In the data rows, the value 500 means zero.
Here are some points, each followed by its number:
488,324,445,435,586,349,437,656,478,300,445,577,649,553,503,450,480,346,448,327,489,429,425,437 0
492,406,470,511,503,414,553,555,515,509,616,430,404,461,360,374,465,457,509,409,394,405,546,523 1
496,526,468,345,568,502,632,462,427,456,455,496,562,510,520,343,587,503,586,387,587,510,394,551 2
497,569,483,506,524,569,546,482,473,531,490,497,490,510,552,487,508,548,492,539,485,480,543,562 3
360,381,381,558,635,600,543,550,488,332,469,408,418,423,510,476,463,556,390,470,484,289,516,629 4
707,431,470,480,478,335,278,584,668,309,355,497,604,480,509,460,604,320,506,489,554,641,386,450 5
496,600,487,487,520,610,547,479,438,539,534,536,500,538,551,485,503,534,505,563,452,452,550,544 6
546,483,579,642,389,500,578,519,647,487,691,490,451,565,621,424,612,368,476,682,477,221,505,552 7
509,570,494,360,518,540,222,613,490,694,500,548,552,539,530,565,508,556,456,515,607,670,484,446 8
519,475,528,518,500,525,492,533,527,516,663,388,389,478,461,408,486,508,461,530,341,345,551,565 9
395,647,663,572,583,655,608,526,387,472,465,549,396,575,636,535,401,459,358,389,428,437,716,711 10
251,627,755,760,491,618,684,317,485,371,281,638,263,447,468,740,250,475,453,330,661,690,660,512 11
770,464,593,411,344,262,427,650,600,642,525,610,676,648,483,513,501,460,653,379,824,722,244,273 12
712,607,679,358,392,348,292,566,601,727,577,508,416,524,482,532,485,546,487,486,732,672,310,348 13
597,462,453,394,554,483,430,524,536,519,522,489,532,483,548,432,569,440,493,423,473,578,518,507 14
500,597,426,532,539,507,623,344,516,505,602,305,296,339,492,362,474,596,321,632,339,460,498,723 15
436,580,660,617,467,538,598,445,501,533,505,505,339,553,401,585,423,586,473,590,436,403,599,503 16
357,576,660,501,520,729,664,560,485,534,740,463,389,530,629,528,372,667,391,523,651,326,512,725 17
410,337,316,490,555,549,415,892,482,532,645,687,918,632,640,710,411,591,432,466,772,472,438,413 18
518,458,494,563,449,549,555,468,542,424,473,497,434,512,482,471,521,414,513,490,341,398,550,449 19
488,308,405,299,631,512,582,699,417,545,571,606,664,624,491,502,405,553,449,251,646,464,383,490 20
417,602,651,536,606,336,696,202,506,364,401,525,458,439,498,538,460,541,259,639,591,526,332,687 21
482,481,561,464,442,624,482,534,442,593,432,573,469,554,586,534,519,481,488,462,484,507,451,492 22
561,287,275,437,575,237,287,737,662,363,564,434,721,530,513,469,557,421,320,507,584,355,326,525 23
528,607,395,338,521,624,217,472,438,466,364,458,637,402,637,560,568,464,433,537,676,792,601,590 24
456,582,673,598,494,547,626,458,441,542,507,438,307,509,385,577,399,571,468,532,433,450,582,530 25
617,497,316,439,427,627,348,502,484,662,447,437,495,394,444,476,581,592,584,539,486,597,559,426 26
370,484,581,534,535,394,683,457,466,438,621,570,516,506,474,524,435,530,440,531,484,438,527,589 27
460,556,577,587,444,497,565,436,559,578,626,451,367,436,445,515,435,560,473,533,508,476,644,604 28
Which three points above are nearest to each new point by angle? Their numbers follow each, nearest first.
418,490,643,585,521,550,580,482,527,345,523,463,394,524,552,474,407,479,398,480,484,459,565,652 10 17 27
410,487,433,510,427,610,475,541,468,486,571,471,590,434,550,505,453,457,566,472,548,523,661,576 24 18 10
494,621,606,159,728,205,000,549,429,634,453,804,838,529,532,786,638,694,423,662,562,866,407,352 8 24 13
434,549,626,624,434,599,600,449,490,403,433,485,426,469,531,502,488,438,548,502,545,468,530,511 11 25 16
342,549,624,676,437,631,658,399,500,375,323,510,380,532,566,510,447,460,514,504,600,450,523,489 11 16 10
452,538,604,484,519,680,606,493,437,496,558,516,365,500,688,454,451,546,378,531,379,398,597,621 10 17 3
561,566,466,517,421,580,496,506,489,549,452,507,482,553,471,503,543,461,729,452,523,554,578,415 26 12 22
453,494,418,535,475,570,494,554,470,505,522,433,542,522,530,532,500,475,537,490,548,504,626,528 18 24 3
386,673,683,691,492,430,738,234,512,399,486,436,360,430,443,483,568,537,432,742,389,416,520,699 21 15 16
499,556,641,543,475,381,784,383,604,524,613,457,258,476,470,356,431,579,424,480,505,422,360,604 15 21 28
472,493,765,563,461,564,546,593,632,514,595,400,199,557,458,421,404,487,487,362,502,404,504,523 25 9 16
656,453,669,317,374,494,893,482,558,769,923,364,248,525,393,000,498,399,888,110,683,566,219,488 2 1 12
434,468,382,518,413,693,664,500,419,507,579,344,478,441,525,452,473,564,502,454,552,410,407,545 17 4 15
375,530,683,631,545,673,668,574,518,370,590,351,339,424,635,517,397,553,208,605,690,381,531,782 17 10 4
440,529,527,514,464,536,544,455,451,509,492,528,481,518,496,512,494,516,475,504,448,451,506,530 16 25 10
652,499,356,584,445,626,508,484,500,502,341,538,572,479,578,595,599,419,539,582,504,539,542,443 26 24 5
538,427,463,626,368,885,583,542,435,312,426,295,411,447,633,392,535,444,616,397,639,490,546,616 4 17 3
592,543,647,307,543,523,541,397,439,499,287,577,308,534,601,388,572,481,513,339,467,565,455,548 2 22 14
326,417,528,581,588,441,537,516,502,448,631,364,427,488,398,491,405,517,397,557,320,374,684,554 9 1 4
424,600,547,550,472,554,598,371,450,381,415,536,444,513,523,518,499,500,461,491,511,496,533,575 11 21 10
535,523,567,550,480,510,544,498,536,491,544,440,430,449,511,511,475,505,452,565,513,464,531,577 28 15 25
495,494,540,508,506,488,547,440,513,471,521,463,415,441,482,449,460,478,460,456,485,507,517,562 15 28 1
413,598,538,824,337,711,911,477,431,358,111,978,633,848,868,598,633,371,528,684,702,258,228,403 22 7 6
370,341,370,553,604,589,530,622,420,338,503,400,435,453,425,492,469,498,433,423,524,348,510,598 4 1 0
484,534,468,490,457,584,610,527,471,502,557,492,589,560,554,491,494,488,586,457,643,459,443,511 2 18 20
443,577,595,502,530,582,581,492,454,465,481,538,420,520,556,533,433,454,444,443,503,479,608,665 10 17 11
616,526,393,479,439,524,538,506,569,526,523,471,495,485,510,407,550,462,521,569,515,453,400,549 7 15 26
000,602,352,817,436,920,620,332,304,335,502,308,493,360,541,742,461,680,406,740,483,474,781,750 3 4 10
536,586,463,518,607,666,544,307,440,490,221,590,496,464,649,455,660,488,513,576,224,458,748,628 3 6 10
617,623,499,288,513,552,112,620,469,772,498,562,491,556,508,595,478,648,478,491,560,693,524,377 8 13 26
455,444,415,559,511,532,484,530,528,360,489,389,514,392,489,454,546,387,415,585,349,429,625,592 4 19 9
440,528,578,503,481,549,576,496,495,488,570,569,488,577,569,468,532,464,508,522,478,397,503,575 7 17 6
508,453,515,553,476,441,532,475,555,488,544,436,505,501,434,407,494,426,552,525,422,467,504,459 1 19 9
554,504,394,307,558,464,722,419,414,462,448,484,654,492,611,208,587,413,643,256,593,532,323,634 2 14 20
402,358,450,627,450,561,486,688,520,554,655,472,486,557,405,481,396,524,575,444,505,356,478,397 1 18 9
362,533,551,570,485,559,697,440,390,462,493,511,493,577,545,517,459,477,555,464,460,395,426,466 27 25 16
603,417,886,836,301,535,829,463,760,247,294,615,351,726,611,582,490,316,439,494,897,428,356,467 11 7 21
654,486,442,511,406,523,474,600,601,631,542,468,605,518,389,425,476,499,714,445,634,638,456,275 12 13 26
318,595,557,623,438,519,688,265,449,413,415,471,399,417,381,554,405,553,459,558,541,508,558,433 11 25 16
485,483,491,663,473,507,578,485,523,381,406,485,324,513,476,473,546,373,477,455,268,387,563,414 19 1 9
588,534,584,710,451,465,717,008,641,238,340,369,529,227,483,459,568,384,260,707,584,562,463,694 21 15 11
437,467,616,648,383,577,599,343,441,447,346,584,485,535,481,592,489,535,668,603,419,570,463,349 11 16 19
388,514,637,637,446,657,589,383,560,352,372,526,421,495,537,627,491,493,495,521,556,380,547,505 11 16 25
239,369,414,659,572,246,943,441,404,579,630,582,799,555,212,595,518,496,801,604,546,368,354,258 27 18 20
453,528,549,515,535,442,613,387,510,419,464,489,450,440,516,459,492,485,372,576,532,493,435,583 21 15 27
468,542,497,602,503,515,606,421,523,459,482,495,446,461,522,537,496,509,432,609,423,411,549,535 16 15 25
572,536,855,736,457,460,698,366,662,319,339,446,298,490,472,549,433,362,486,514,523,472,486,534 11 25 16
533,583,478,459,505,482,455,469,462,647,476,597,505,485,509,539,601,622,432,594,531,620,429,501 8 13 26
503,567,576,349,515,468,556,447,429,496,483,515,513,531,606,413,523,374,491,411,544,552,517,598 2 14 10
395,394,431,686,518,460,602,655,572,316,593,486,627,502,513,555,459,297,372,645,570,304,528,609 7 4 23
519,602,586,299,682,312,164,551,448,617,473,681,647,535,493,609,611,607,430,541,526,701,441,430 8 13 24
656,488,261,383,431,707,308,605,454,739,540,445,471,422,404,525,646,583,646,512,435,626,549,380 26 8 14
527,579,513,490,452,551,512,483,464,554,455,525,510,539,477,522,546,497,675,405,485,502,555,409 26 22 12
575,583,607,423,436,232,256,527,581,561,342,620,690,524,536,614,610,463,479,615,796,879,323,339 12 13 8
460,420,498,535,498,365,660,300,497,478,349,616,453,556,368,466,502,376,565,456,212,434,510,275 19 1 16
529,540,495,594,475,440,667,346,553,331,415,419,455,380,526,462,561,450,469,556,523,538,459,610 21 15 11
544,537,423,588,498,455,504,433,537,538,552,538,514,509,487,532,556,462,451,670,373,439,526,516 7 15 19
480,553,492,513,415,643,467,462,445,587,414,599,446,605,626,566,496,521,488,462,464,501,496,480 22 6 3
